(in the rows, 128 means zero)
Rotation paths and how fast each direction turns (degrees a step)
Each turn is a multiple of 5 degrees from 10 to 175, or 0.
Each row of a path follows its step; steps can be skipped.

step 2: [126 124 122 130 140 132 121 127 128 132 127 122 140 140 126 132 128 122
 128 125 136 128 119 130 132 120 128 142 135 131 134 123 135 140 133]
step 3: [133 124 135 137 123 128 125 128 121 117 127 116 141 141 125 124 123 125
 131 132 129 115 127 130 129 124 140 127 122 131 134 127 123 131 125]
step 4: [127 131 132 142 121 139 131 127 123 119 128 130 130 127 130 131 118 131
 129 127 120 135 117 135 137 133 136 117 120 120 128 121 124 123 131]
step 5: [122 136 127 129 128 133 133 133 140 133 122 129 133 126 125 139 121 132
 126 128 128 144 117 127 139 121 135 126 136 127 125 136 130 134 123]
step 6: [112 122 134 126 126 134 125 134 136 125 122 128 131 131 130 133 129 124
 129 123 141 121 125 130 121 113 133 139 125 130 125 131 126 136 119]
step 7: [117 126 121 139 123 129 127 131 129 124 129 119 131 133 127 121 129 117
 130 122 127 121 124 139 125 125 126 127 125 133 126 106 129 131 128]
step 8: [136 121 121 137 134 126 137 134 134 122 124 123 133 128 121 120 130 131
 126 137 119 136 125 128 139 122 140 126 123 128 134 116 132 127 129]
step 9: [129 124 127 133 143 140 127 126 123 130 122 129 133 132 131 143 129 135
 130 133 128 132 114 129 133 124 139 136 120 123 134 133 129 130 132]
step 12: [117 125 125 137 126 133 129 138 143 119 117 123 124 123 129 140 125 127
 132 125 118 138 120 131 129 128 131 126 127 130 123 123 138 126 132]
step 13: [120 126 122 130 137 129 134 130 143 128 123 119 131 127 125 136 145 133
 122 133 135 128 121 133 132 116 131 130 125 127 125 128 123 137 125]
step 14: [121 125 120 130 136 135 124 130 120 128 130 129 128 140 133 116 128 125
 126 130 134 120 115 130 127 118 133 136 122 128 128 116 119 132 120]
Speeds:
[133 129 127 131 126 130 129 129 132 128 131 128 123 125 126 129 128 128
 130 126 125 128 128 129 129 128 132 128 129 130 131 126 127 123 129] : 95
[127 125 131 126 131 126 129 132 132 130 131 130 129 128 130 131 130 130
 128 128 128 128 126 128 130 131 131 129 131 127 131 130 133 129 131] : 100
[129 131 124 127 130 129 124 130 129 132 127 128 127 128 126 127 129 130
 125 125 133 131 126 131 127 127 129 128 125 126 129 132 128 126 128] : 90
[125 130 126 128 131 127 132 131 130 125 127 128 128 122 129 127 126 124
 131 125 129 126 130 130 127 126 127 127 130 126 125 131 128 128 129] : 60

step 0: [124 130 120 126 130 116 132 123 131 134 121 142 129 132 118 132 138 122
 127 133 119 128 137 131 121 131 121 130 130 128 122 129 128 133 135]
step 1: [124 128 131 125 127 135 128 132 120 119 121 120 124 128 121 142 134 120
 129 127 117 127 134 130 117 132 120 132 136 130 126 122 129 129 135]
step 2: [125 122 122 125 123 133 126 138 130 128 126 123 124 131 132 128 130 129
 131 137 116 139 129 127 113 126 132 125 128 124 130 135 132 115 135]
step 3: [131 129 122 116 116 130 124 129 126 124 126 135 138 129 122 120 129 128
 126 139 126 130 122 125 121 139 127 126 130 129 124 123 141 122 124]
step 4: [135 124 115 127 119 133 127 131 129 126 130 127 130 120 125 140 121 129
 138 129 131 132 131 124 132 141 126 131 137 122 134 122 130 123 118]
step 6: [137 130 124 126 122 117 130 132 131 124 137 121 128 126 114 130 126 125
 126 120 123 115 126 127 130 133 123 130 122 127 120 131 138 129 137]
step 8: [127 127 128 121 127 130 125 129 126 127 123 133 126 129 128 132 138 138
 126 132 118 132 130 140 133 121 115 128 116 128 129 135 141 125 123]
step 9: [123 126 128 135 123 141 116 132 124 121 133 125 128 134 126 132 127 134
 127 123 127 129 128 118 129 130 113 120 120 130 122 125 137 125 126]
step 10: [134 133 121 130 122 132 115 137 135 135 137 132 128 126 127 126 123 137
 132 124 133 142 128 129 124 117 126 126 131 136 127 124 129 123 127]
step 11: [135 130 126 129 118 127 115 126 132 136 122 140 123 115 125 128 125 128
 128 126 122 119 118 125 134 126 130 126 123 139 129 123 132 130 123]
step 12: [133 125 120 131 127 127 128 123 126 134 123 128 113 127 123 134 118 137
 132 123 136 113 134 125 127 129 123 121 124 132 127 121 122 125 130]
Speeds:
[131 129 131 126 130 131 126 127 127 127 127 128 130 126 128 128 127 125
 124 126 124 126 127 130 133 132 126 128 130 131 126 127 131 127 130] : 140
[128 129 126 127 128 123 131 127 128 134 125 123 127 129 127 128 127 125
 129 123 128 126 129 128 129 129 128 130 127 131 125 130 127 129 125] : 55
[126 126 130 128 128 128 129 130 130 132 133 132 126 126 125 129 126 128
 128 128 128 126 128 127 131 128 132 130 129 126 126 122 128 125 126] : 55

step 0: [124 140 124 127 129 120 137 122 132 128 128 126 118 135 138 140 128 143
 122 130 129 131 132 125 129 125 117 132 119 107 125 138 131 130 126]
step 1: [133 128 132 135 117 144 131 129 132 124 130 128 125 133 130 135 141 128
 128 126 141 117 111 126 121 117 137 125 122 136 132 133 124 130 129]
step 2: [135 128 135 117 144 140 128 127 130 128 122 120 132 131 125 126 129 128
 127 133 138 134 144 131 125 128 121 134 114 118 139 124 123 129 121]
step 5: [129 115 134 133 139 131 129 125 131 134 115 111 139 129 126 138 125 124
 136 127 135 135 123 122 138 116 125 127 129 125 124 132 141 129 124]
step 7: [129 124 124 121 121 137 129 120 128 130 130 126 124 137 121 152 123 123
 133 127 134 117 128 131 127 121 133 130 115 133 121 131 128 114 129]
step 8: [129 120 144 120 135 140 132 128 122 124 119 125 116 130 119 120 143 135
 134 125 127 124 131 123 134 124 122 135 130 126 127 121 130 138 119]
step 9: [132 136 123 128 134 124 107 139 126 119 123 131 134 131 134 138 136 125
 129 127 135 119 137 127 127 129 115 136 132 127 123 136 129 117 132]
step 10: [117 124 138 135 123 124 131 136 125 141 129 128 109 136 133 134 123 127
 126 131 129 118 131 123 125 121 119 117 121 131 129 123 129 127 113]
step 12: [120 118 135 136 125 129 124 132 119 124 123 127 138 137 141 133 130 136
 121 129 137 129 130 137 128 119 119 134 119 138 140 124 124 131 138]
step 13: [127 142 135 110 125 132 132 124 126 131 119 121 124 128 123 138 117 140
 125 126 130 127 125 133 118 130 123 124 125 129 126 133 124 112 116]
step 14: [133 118 145 140 129 132 136 121 127 112 115 131 122 132 134 127 136 119
 136 118 123 121 129 133 131 128 131 135 127 134 126 132 125 124 125]
Speeds:
[125 131 128 126 128 125 125 129 130 129 126 132 126 129 130 133 126 127
 127 124 127 131 126 129 124 130 127 126 127 126 126 125 126 128 128] : 110
[132 129 129 131 128 131 130 124 128 127 130 128 122 125 126 131 125 127
 127 128 130 127 126 125 127 130 129 125 127 132 127 126 130 128 127] : 115
[126 130 130 125 126 131 127 132 127 129 129 127 128 127 127 124 131 133
 129 127 129 129 124 125 126 128 129 123 131 130 127 127 127 129 126] : 155
